Here are some points, one per row:
tensor([ 44,  21, -16, -15,  -6, -26,   3, -32, -19, -32, -27, -53,  75,  -4,  45, -75,  16, -42, -22,  15,   5,  25, -45, -10,  20,   3,   9,  14,  17, -39,   7,  56,  26])
tensor([ 37,  81,  19,   4,   5, -21,   3,  23,  13, -20, -15, -28, -32,   5,  -3,  26,  21,  34, -12, -17,   5, -42,   6, -47, -39, -25, -50,  10, -19, -30,  -8,  38,  -3])
tensor([ 42,  43,   1,  26,  48,  36, -39,  26, -21,   1,  20, 105,   4, -10,  -1,  33, -95,   1, -10,  47,   8,  83, -34,   8, -48, -14,  30,  15,  51,   2,  -2,  -8,   5])
tensor([ 13,  12, -34,  30,  -4,  45,   4,  30, -12,   3,  49,  11,  15,  24, -40,  42,  72, -23,  67, -17,  21,  53,  22, -59,  17,   5, -49, -16, -68,  -7, -13, -11,  -7])
tensor([-54,  35, -29,  20,   9,   4, -18, -12,  -7, -60, -40,  46,  26,  11,  -3, -24,  -2,  -3,  -5, -53,  30,  -3,   3,   9, -54,  -5,  -1,  -8,  -5,  70, -41,  61,  22])
tensor([-12,  29, -32, -32,  59,   4, -32, -10, -19, 106, -18, -41, -16, -19,   3, -16,  30,  19, -19,  -6, -26,   1,   2,  28,   2, -16,  36,   6, -62,  -4, -63, -42,  -5])
tensor([ -17,   17,   30,   16,  -28,   43,   65,   38,   53,   14,   41,   23,   60, -111,   48,   27,   40,  -10,  -38,  -29,   -4,   24,   11,    7,   18,  -17,  -26,   26,   14,   12,  -12,   -9,   -5])
tensor([ -4, -21,  -2, -43,  -1,  15,   8,  73,  -1, -52, -29, -26, -20, -36, -44, -51, -15,  23,  33,  10, -25,  37,   6,  -5,  32, -29,   9, -26, -19, -32,  25,  13,  -4])
tensor([ 10, -12,  46,  19,   0,   0,   3, -52, -26,  24,  31,  -9, -35, -41, -60, -23, -44,  -6,  36, -42, -29, -21, -15, -40,  -2,  17,   6,  20,   3, -19,   0,  37, -43])
tensor([-11,   1,  18,  -3,  -9, -28, -39, -22,  30,   5,  55, -23,  -7, -12,  32,   4,  21,  59,  38,  29,  39,  36,  11,  -5, -48,  51,  51,  -1, -52,  68,   3, -28,   4])
tensor([-36,   8, -27,  38, -20,  -1, -10, -25, -41,  98,  12, -14, -28, -23, -29,  25,  17, -34, -25,  10,  22, -10, -20,  -3, -15, -15,   6,  -4, -23,  -1, -11,  71,  70])
tensor([-13, -27, -28,  -5, -19, -17, -18,   7,   9,   5,  28, -36,  56,   9,  10, -34, -31,  16, -62,  -9, -36,   9,   6, -26, -21,  30,   6,   3, -34,  43, -29,  -2, -31])
tensor([ 47,  23,  -9,  36, -29, -54, -36,  12, -28, -35,  -2,  -6,  -6,  12, -16,  32,  35,  69, -25, -52, -11, -42, -35, -27,  14,  11,  -1,  -6,  -2,  26,   2,  -6,   8])
tensor([-34,   3,  41,   6,  56,  -8,  -7, -40,   8,  -2, -10, -19, -25,  -9,  44, -34,   0, -29,  -8, -16,   3, -29, -34,   5, -34,  51, -43, -38,   0, -15,  38, -79,  39])
tensor([-28, -17,  17, -24,   4,  30,  29, -49,  -8,  -4,  44,  32,  -4,  17, -23,   3, -11, -20,  32, -16,  33,  10,  58,  12,   2,  22, -25,  17,  -7, -22, -33,  27, -52])
tensor([ 21,  -1, -11,  -1,  -9, -11,  -7, -55,   2, -23, -22, -40, -20,   3,  61,  50, -20, -31, -22, -36, -29,  43,  16,   3,  42, -13,  10, -42,  -8, -45, -40,  18, -55])
tensor([ -6, -49,  13,  72,  55,  15,  -1,  14,   9,  14, -84,  63, -30,  46,  29,   8,  51, -49, -20,  22,   4, -29, -13, -38,  -1,  -4,   6,  23, -25,  -6,  33, -10, -58])
tensor([ 16, -55, -34,  42,   7, -19, -35, -29, -36, -12,  39, -40,  10, -45,  32,   7,  27, -26,  35,  32,  27, -45, -12,   2, -32, -20,  -4, -44,  91,  17, -15, -34, -45])
tensor([-21,  -6,   8, -20,  -8,  -9, -14,  -3,  34,  -1,  -1,  -3, -34,  -2,  -3,  15,   0,  -7,  38, -11, -28,  21, -61,   4,  21,  56,  22,  10, -35,  12,  17,  29,  27])
tensor([-42, -15, -29, -15,  -5, -18,   3,  -7, -27,  -2,   7,  -2, -37,  -1,  32, -23, -42,  -2, -16,   3,  75,  -8,  29,  41,  36,  14, -16, -23, -16,  16, -49,  54,   7])
tensor([-24, -23,  11, -21,  -5, 127, -19, -39, -21,  -2,  63,  20,  27,  94,  13,  -2,  19,  27, -26, -36, -13,  -7, -69,   8,  70, -11,   5, -21,  18,  28,  31,  -8,   0])
tensor([-68,  17,  44,   6, -14,   8, -51,  26, -15, -66, -12, -19,  34, -29, -48,   8,   3,   9, -29, -35,   8, -30,  19,  -2, -11, -14,  60, -15,  24, -31,  42,  17, -46])
tensor([ 32,  18,  -9, -32, -27,  63,  68, -23,  34,  27, -58,  37,  35,  14, -11,   7,  -4,  77, -18,  33,  41, -42,  -3,   3, -28,  52,  -1, -18,  10, -24,  -5,  -2, -33])
tensor([ -9,  43,  33, -40,  -3,   6, -20,   4,  -1,   3,  -5, -36,  19,   9,  58,  88, -23,  31,  31,  16,   6, -46,  10, -44,  29, -60,  21,  16,  39, -17, -28, -14, -19])
tensor([ 53,  49,  -3,  80,  50,  44,  56,  61, -14,  -9,  11, -71,  -7,  -9,  23,   3, -19, -11,   3, -25,  -3,  34,  28,  26,  37,  50,  40, -30,  16,  27,  17,  -5,  12])
tensor([ 12, -11,  18,   9, -32,   6,  16, -18, -28, -13,  -7,  21, -45, -29, -12, -52, -18,  -9,  52,  17, -51, -23, -13, -44,  12, -25,  -9,  15, -23,  34, -29,  17,   4])
tensor([  3, -41,  55, -25,   9, -19,   2,  69,   2,  56, -22, -21,  13,  22,   0,  13, -47, -30, -17,  -2, -38, -15, -19, -28, -13, -20, -15, -10,  -6,  66, -16,  49, -53])
tensor([-34,  20,  35, -22,  37, -17,  28, -17,   2, -13,  26,  25, -47, -41,  19, -41,  81,  21, -49,  32,  -5,  80,  -5,   0, -22, -10, -47,  17,  29,   5,  -4,  10, -58])
tensor([  7, -18,   6,  -4,  43, -19, -31, -69,  24,   3, -14,  17,  41, -15, -43,  -3,  -1,  13,  -8, -32, -49,  25,  19, -30,  16, -37, -37,  12,  45, -16, -28, -55,  82])
tensor([-10,  14, -50, -18,  26,   5, -11,  13,  81,  35,  12,  43,   9, -27,   6,   7,  43, -10,  59,  17, -39, -36,  17,  -7,   3,  31,  67, -27,  81, -10,   9,  69,  14])
tensor([-17, -27, -53,   4, -42, -18,  -7,   8, -17, -23,   4,  11, -31,   3,  66,  -1, -27, -12,  10, -65,   2, -12,  11,  16, -30,   7,   3, 108,   8, -47,  17, -11,  -1])
tensor([-22,  -9,   6,  -2, -40, -26,  -5,  -7, -17,   5, -37,  -4,   1,  -6, -11,  49, -41,  -5, -13,  23, -21,  14, -23,  54, -15,   9, -91, -54,  26,   7, -10,  31,  36])
tensor([ 47, -57,   0, -16, -30,  24,  33,   3,  19,  12, -42,  10,   1,  13,   0,  51,  74, -10,   1,   6,  -4,  20,  33,  -2, -14,  34, -17,  -5,  49,  26,  24,  19,  16])
tensor([-48,   3, -11,  66,   8,   1, 127, -22, -45,  -4,   0, -27,  54,  64,  -6,   7, -12,  21,  37,  18, -30,  29,   5, -18, -63, -25,  35,  -1,   0, -18,  18, -19,  21])
tensor([ 19, -45, -29, -22,  48, -14,  50,  -8,   0, -33, -43,  60,  14, -53, -46,  -5, -20,   8, -11, -48,  28, -28,  -6,   5,  28,  11,  26, -33, -25,  -4, -64, -60,  -5])
tensor([ 13,  47, -46,  67,  -5, -23,  -2,  41,  26,  25,  42,  39,  34,  -4,  -6, -45,  -9,  16,   4,  48,  23, -24, -50,  15,  83,  -5, -53,   3,  -5, -51,  22,  -2, -32])
tensor([-48,  -2, -49, -28, -18, -31,   6, -22,  11,  56,   3,  -3,  20,  -9, -32, -27, -43,  11, -48,  -2,  -6,  -1,  34, -65,  -9,  -4,   2,   7,   1, -29,  97,  -4, -12])
tensor([ 48, -17, -16, -46,  15,  11, -25,  18, -17,  16,  -3, -55,  20,  11, -46, -39,  23, -11,  17,  12,  74,   2, -17,  39, -41, -25, -27,  45,  32,  38,  11,  -8, -39])
tensor([ 33,  10,  83,  37, -18,  30, -39, -15,   0, -17,  -2,  20,  44,  14, -25, -18,  21, -63, -50,  51,  30, -24,  54,  -6,  18,  34,  32,  39, -50, -27, -27,  11,  46])
tensor([-13,  -3,  28, -28,   8, -30,  -4,  -4,  11,  27, -26,  -4, -13,  -7,  46,   0, -45, -10,  42,  -5,  93,  12,   0, -43,  41, -17,   6, -24, -23,  22,  71,  -8,  45])
tensor([  9, -26, -19,  27,  47,  49, -32, -10,  54, -28,  29,  -7, -13,  21,  12,  12, -46,  35,  10,  60, -33, -36,  78,  65,  -7,  17, -51,  27, -21, -31,  18,  25,  20])
tensor([ 31, -49, -28,  16, -20, -23, -41,  11,   1, -24, -23, -32, -39,  25, -24,  33,  25,  28, -42,   8, -13,  59,  15, -15,  19,   4,  32,  24,  21, -33,  19,  11,  -2])
tensor([-11,  -8,  50, -23,  44, -77,  59,  14,  35,  -7,  61,   1, -11,  66, -12,   8,  34,  -5,  -4,  -1,  -9, -33, -27,  85,  -2, -28,  36,  36,   0, -34, -12,  28,   4])
tensor([-23,  21,   2,  -1, -40,  25, -30,  14, -19,  25,  -5,  -8, -35, -30, -13, -16,   8, -26,  -7, -30, -29, -22,   5,  82, -43, -19, -16, -57, -43, -16,  84, -34, -30])
These points spread out most along one direction. Take the direction at right angles to it along which they spread out most. Go by this last direction. For each point below, how far along it does it lie, from 0 to 99? The average is 50, and the first point in the table lies past the average. One standard deviation of the points above along it is 16.
tensor([-17,  29, -12, -56,  45,  10, -11,  51, -50,  -9,   2,  -4,  -8,  37, -12, -40,  21, -21,  -2, -28, -14, -34,  68, -21,  -2,  16, -29,  -9,  65,   7, -24, -41,  71]) 49
tensor([-24,  46, -18, -47, -58,  -5,   7,  30, -18,   3,  13,   1, -58,  29, -35,  23, -29, -54, -27,  44,  -6,  10, -23, -30,   9,  67,  16,  17,  49,  -8, -36, -69, -29]) 54
tensor([-26, -11, -32,  34,  19,  -5,  12,   3, 119, -22,   8, -16, -30,  25, -46,  -3, -33, -33, -33, -46,  29,  -7, -26, -19,  -2, -39, -15,   1,   5,  59, -24, -35,  21]) 43
tensor([-43,  10,  -6,  20, -42,   2,  14, -21, -22, -17, -40, -19, -37, -37,  -3,  -1,  12,  22,  -7,  87,  -7, -23,  19,  39,  60, -29,  15,  63, -10, 100,  13, -37,  23]) 42
tensor([-32,  -1,   5, -15,  71, -58,  -6,  -5, -58,  -7,   3,  16,  66, -15, -35,  79,   3,   5,  19,  25,   6,  17,   0,  26,  49,  44, -14,   9, -16,   8,  34,   7, -17]) 48
tensor([  1,  50, -10, -35, -29,  25, -22, -38,  51, -35, -49, -45,  23,   8,  -5,   7,   7, -42,  63,  18,  -7,  23, -43,  17, -15, -13,  12,  23, -28, -35, -18, -16, -20]) 58
tensor([ 95, -17,  45,  -7, -48, -12,  24,  -2,   1,   4,  27, -12,  -9, -19, -31,  24, -22,  -2,  -1, -41,  18,  -8, -11,  17, -29, -10,   9,  11,   7, -21,  21, -29,  39]) 61
tensor([ -3,   9,  53,  63, -49, -22, -28,  10,  20,  71, -52,  33,   7,  56,   7, -67,   5,  50,  54, -52,   1,  57,  46,  55,  33,  -3,   6, -13,  60,  -5, -29, -14, -20]) 49
tensor([ 74,  35, -30, -32,  -6, -39,  27, -12, -19, -17,  27,  97,  18,  38,  32,  -4,  23, -40,  -7,   3, -30,   0,  50,  26,   5, -49,  34, -38, -49,  43,  50, -21,  -6]) 45
tensor([  1, -35,  17,  -6, -41, -27,  -5,  -1,   7, -21,  42,  -3,  -4,   2,  12, -37, -20,   0,  -9,  69, -18, -17,  10, -38, -20, -17,  10, -97,  -6,  -3, -25,  -9,  21]) 49
tensor([ -1, -26,   1, -14,  13,  34,   7,   7, -12,  -3,   0,  -7, -79,  -8,   8,  -7,  23,  51, -39,  22,  39,  10, -35,   0, -12, -28,  23, -13,  -9, -54,  -7,  12,  34]) 46
tensor([-31, -56,   2,  -9, -30,   3, -21,  84, -25, -13,  -9,   7,  43, -16,  55,  10,   2,  12,  35,  -3, -20, -10, -37,   0, -26,  -1,  -9,  28, -42, -53, -43, -27,  34]) 55
tensor([ 72, -11, -14, -31,  12,   8,   3, -20, -17, -16,  -3,  -6, -11, -13,  30, -13, -40,  15,  13, -21, -37, -23, -15, -26, -18,  15, -37,  28, -29,  49,  20,  48, -20]) 56
